The same things were measured in two ways. The second way is not exact.
First some of them both ways: the first way, then the second way, then a blank line.
[-22 -22 -22 -10  29   8  -5   1 -12 -28  28 -13   8 -37   9 -23  18 -37 -16  11 -42  -7]
[ 13  21  19  -3  11  -6  -4 -18  15 -25 -16]

[ 12  29 -22 -13 -22  14  10 -35  13  15   7  -4 -16  -9   0  15 -27  18 -15 -29   2   1]
[-11   0  12  11 -29   9   2 -22  13   8   2]

[ 21  23  25 -12 -20 -21  13  14  51  26 -36  25  -7  32  22  15 -27   2  23 -29 -13  39]
[ 20  -7  -4 -19 -27   6  -2  17 -33  -5  48]

[ 26 -23  15 -10   2 -24  -6 -38  24  11 -36   3 -35  -6   7 -21  22  38 -19   6 -40   4]
[ -4  16  12 -29  -7  27 -33   4  -7   2  -4]

[ 18  27  25  -8 -22 -23 -34  21 -30  31 -37  59 -42  56 -36  21 -27 -22  23 -29   5  31]
[ 43 -32 -15  11   0 -11 -11  16  -4  35  37]

[-21 -22  38  16  14  30  11  22   5  14 -36  15  33 -34 -35  27 -24   6  35 -32  15  11]
[  3 -55  14  15   7  10  24   6 -16 -20  -3]

Then 12 more things, the second way only, each followed by its number:
[  0   4  22  -9  -9  15 -20 -15 -16  -3 -11] 0
[-59   2  -4   2  11  13 -25 -17  17 -17 -31] 1
[ 31 -12   6   5   0   1  12  29   6  62  34] 2
[ 15 -22 -18   5  -7   2  23 -22 -18   9   8] 3
[-36  14 -12  14  35 -49  39 -20  22 -35   1] 4
[-33 -11  26   5   3 -18   3  -6 -12  -1  -2] 5
[-35 -10  -9 -21  -9  18 -34   1  -7 -10 -14] 6
[ -8  33  -3   9  32 -23   7 -33  20 -19 -29] 7
[-24  18  -1 -17 -14  16 -22   1  -1  -7 -23] 8
[  8 -31 -77  37 -20 -61  99   1  12 -25 -13] 9
[ 58 -18 -11  12   6 -17  -9  27  15  51  46] 10
[ 49 -37  -6  23   2  19 -14 -18   1  19  23] 11
Which numbered row above is the same thing as each row below? Its number follows it:
[-22 -18 -20 -12   2   4  -2  10  -9  11  20  -6 -11 -36  13 -21  20  12 -16  24 -41  10] : 0
[ 23 -23 -21  -9   8 -22 -12   3  13   4   8 -16 -30 -20   6 -23  12  27 -16  20 -40 -34] : 8
[-22 -18 -23 -12  27  -3 -11 -37 -31 -32  15  -8  15 -36   6 -22  27 -34 -21  21  25 -33] : 7
[-21 -21 -21  -8 -22  24 -33   1 -29 -30  40 -36 127 -36 -34 -22 -24 -36  36  45  82   3] : 9
Then 12 more things, the second way only, each followed by its number:
[-15  11  -6   7  26 -22   4 -23   0 -17 -12] 0
[ -6   3   5   4 -11  33 -33  30 -33  -7   3] 1
[-15  29   7  10  19 -28 -12 -26  28 -10 -23] 2
[  4 -23  -9 -25   2  14  11 -32 -20 -22  17] 3
[  7  40  18  10  13   9 -17 -24  28 -17 -26] 4
[ 23  -1  25 -12  -3   1   3  52 -22  29  13] 5
[-42  32 -44  29  32 -51   9 -35  25 -25 -23] 6
[-34 -59 -69   9 -12 -36 120   6  38 -33  30] 7
[-27  20 -28  12  35 -35   5 -26  12 -24 -24] 8
[-18 -14   5   3 -22  -5  -7   3 -18   2  15] 9
[-31  15 -54  21  34 -24  16  -6  21 -35 -11] 10
[  2 -32  19   4 -11  31   6   0  11  31 -11] 11
Which numbered row above is the same thing as each row below? Its number follows it:
[ 18  28 -21 -10 -24 -23   0  21  25  15   2  -5 -17 -15   6  16 -27  16 -16 -28  -6  13] : 9
[-24 -23 -21 -10  22  -2 -14 -37 -28 -28  33 -40   9 -29   4 -22  25 -33 -15  20  33  -3] : 2
[ 12  41  30  81 -21 -22  35   1  76  27 -36  45 -40  63 -35  25 -25  -8  21 -32 -14  19] : 5
[-20  29  16 -12  20  13  12   3  19  14 -38   0  14 -11  27 -23 -26   9  21  12   5  11] : 3
Then 12 more things, the second way only, each followed by its number:
[ 38 -24 -14  15   2  -3 -14  23   7  30  31] 0
[-37 -22  18 -16   2  32 -18  -3   3 -24 -26] 1
[ 15 -21  16 -33   9  33 -15  -4   2   3   7] 2
[ -2  15   3 -11 -38   6 -17   9 -22   8   0] 3
[ -8   6   8  12 -17  15 -15  18 -28   0  30] 4
[-26  21   2  20  10 -32  59   2   8 -19  -6] 5
[ -8   0  20  -7   6  -3  20  15 -44  33  10] 6
[ -3  21  15  -7  27   1   2 -24  28 -19 -25] 7
[ 28 -51  19  22  13  10   4  -7   4  11  -2] 8
[ 33  -4  24   0 -10  19  -5   0 -21  12  17] 9
[  8 -12   1  13 -35   6  11 -10  -6  -5  -9] 10
[-30  -3  -5   3   8   3  -1  -7  -3 -20 -25] 11
Which numbered row above is the same thing as each row below? Its number follows it:
[ 21  31  21  16 -21 -23  20  15  33  28   6  22 -41   5  18  25 -24  -1  20 -31  -3  20] : 4
[-20 -20 -20 -12  15   3  -9  22  -1 -29   4 -38 -23 -35  17 -21  12  85 -19  26 -42 -35] : 1
[-19 -19 -21 -11 -23  -3   6  13 -28 -28  35 -36  78 -35   8 -20  33 -35 -19 -30  31 -36] : 5
[-21  37  16  12 -23  31 -34  15 -29  13 -36  13 -39   1 -34  19 -23  -8  36 -30   1  10] : 8
Then 12 more things, the second way only, each followed by its number:
[-19 -29  25  -2  13  -6  27 -28 -21  -4   3] 0
[  8 -28  20  14   5  21  36  20  -4  18  -1] 1
[ 12 -11 -11  43  -5  27  -7   0 -19  16   4] 2
[-25  41  -4  16  24 -22 -19 -32  27 -22 -35] 3
[ -6   0  -2  -2  19  -5 -17   8  -9  -3 -19] 4
[-12   9  11  -2 -10   9 -31 -30   2  -2 -22] 5
[ 34   1  12 -20 -21  -8  -7  38 -19  15  17] 6
[ 22 -17  10 -17 -25  -1  -8  22 -26  16  19] 7
[-16   2  -5  16   5  13 -19 -20 -13  14  -4] 8
[-15 -12  23  -6   1  11 -29   4   1 -15 -11] 9
[ 11 -13  -9 -16  -4  22 -16  11 -17   9  22] 10
[-21 -13  16 -21   1  46 -20   8   1 -12 -18] 11
Which numbered row above is the same thing as each row below? Its number follows it:
[ 18  28  18  -9 -21 -23  27  16  41  34 -39  31 -40  30 -36  28 -27 -11  10 -29  -7  33] : 7
[-21 -24 -23 -12  13  12  -8 -37  -1   7  14  -6 -21 -26  11 -19  11  33 -15  31   6   1] : 5
[-22 -21 -19 -11  20  -8 -16 -37 -18 -30  33 -37 -12 -35   9 -23  17 -35 -16  37  40 -33] : 3
[-19 -19 -21 -11  16 -24 -12   8  -6 -30  14 -16 -27 -35   1 -20   6  49 -18  19 -41   0] : 9
Then 12 more things, the second way only, each followed by its number:
[-20  29 -55  10  28 -30   9 -35  35 -26 -25] 0
[ 32   7   9 -42 -31 -14   8  47  -3  42  36] 1
[ 10  45  18  14  10   8 -20 -22  25 -22 -29] 2
[-16   9   2 -18  -9  29 -30   7   3  -1 -24] 3
[-20   7 -17 -21  18  19 -23   3 -15  10   7] 4
[  1  31  -7   1  13   3  -7 -10  18 -21 -24] 5
[ 50  -4   3 -15 -13 -14  23  48  16 100  58] 6
[ 11  46   2   8  14  12  -6 -23  25 -14 -27] 7
[ -4  22  18  35   4   4   8  11 -15 -27   4] 8
[ 101   50    0 -127  -91  -64    5  122    9   66   91] 9
[-26  -5 -10  -4  -5  30 -20   1   5 -15 -37] 10
[ 29  -3   4  27  -6 -17  21  -8 -14 -23   4] 11
Which numbered row above is the same thing as each row below? Its number follows it:
[-21 -21 -20 -11  16  -4 -11  12 -18 -30  53 -38  16 -33  13 -20  12 -34 -19  56 -39 -33] : 5
[-19 -19 -21 -12   3  -7 -20 -35 -13 -31  29 -17 -32 -35  11 -24  11 -34 -17  29 -42 -33] : 2
[-19 -23 -21 -13  16  -4  -8 -36 -30 -27  46 -10   8 -38   8 -22  18 -32 -18  52 -41 -34] : 7
[ 21  21  14  -9  28 -23  12   9   1  21   4   1  -9 -14  10  27  22   9 -17  18  -5   5] : 4
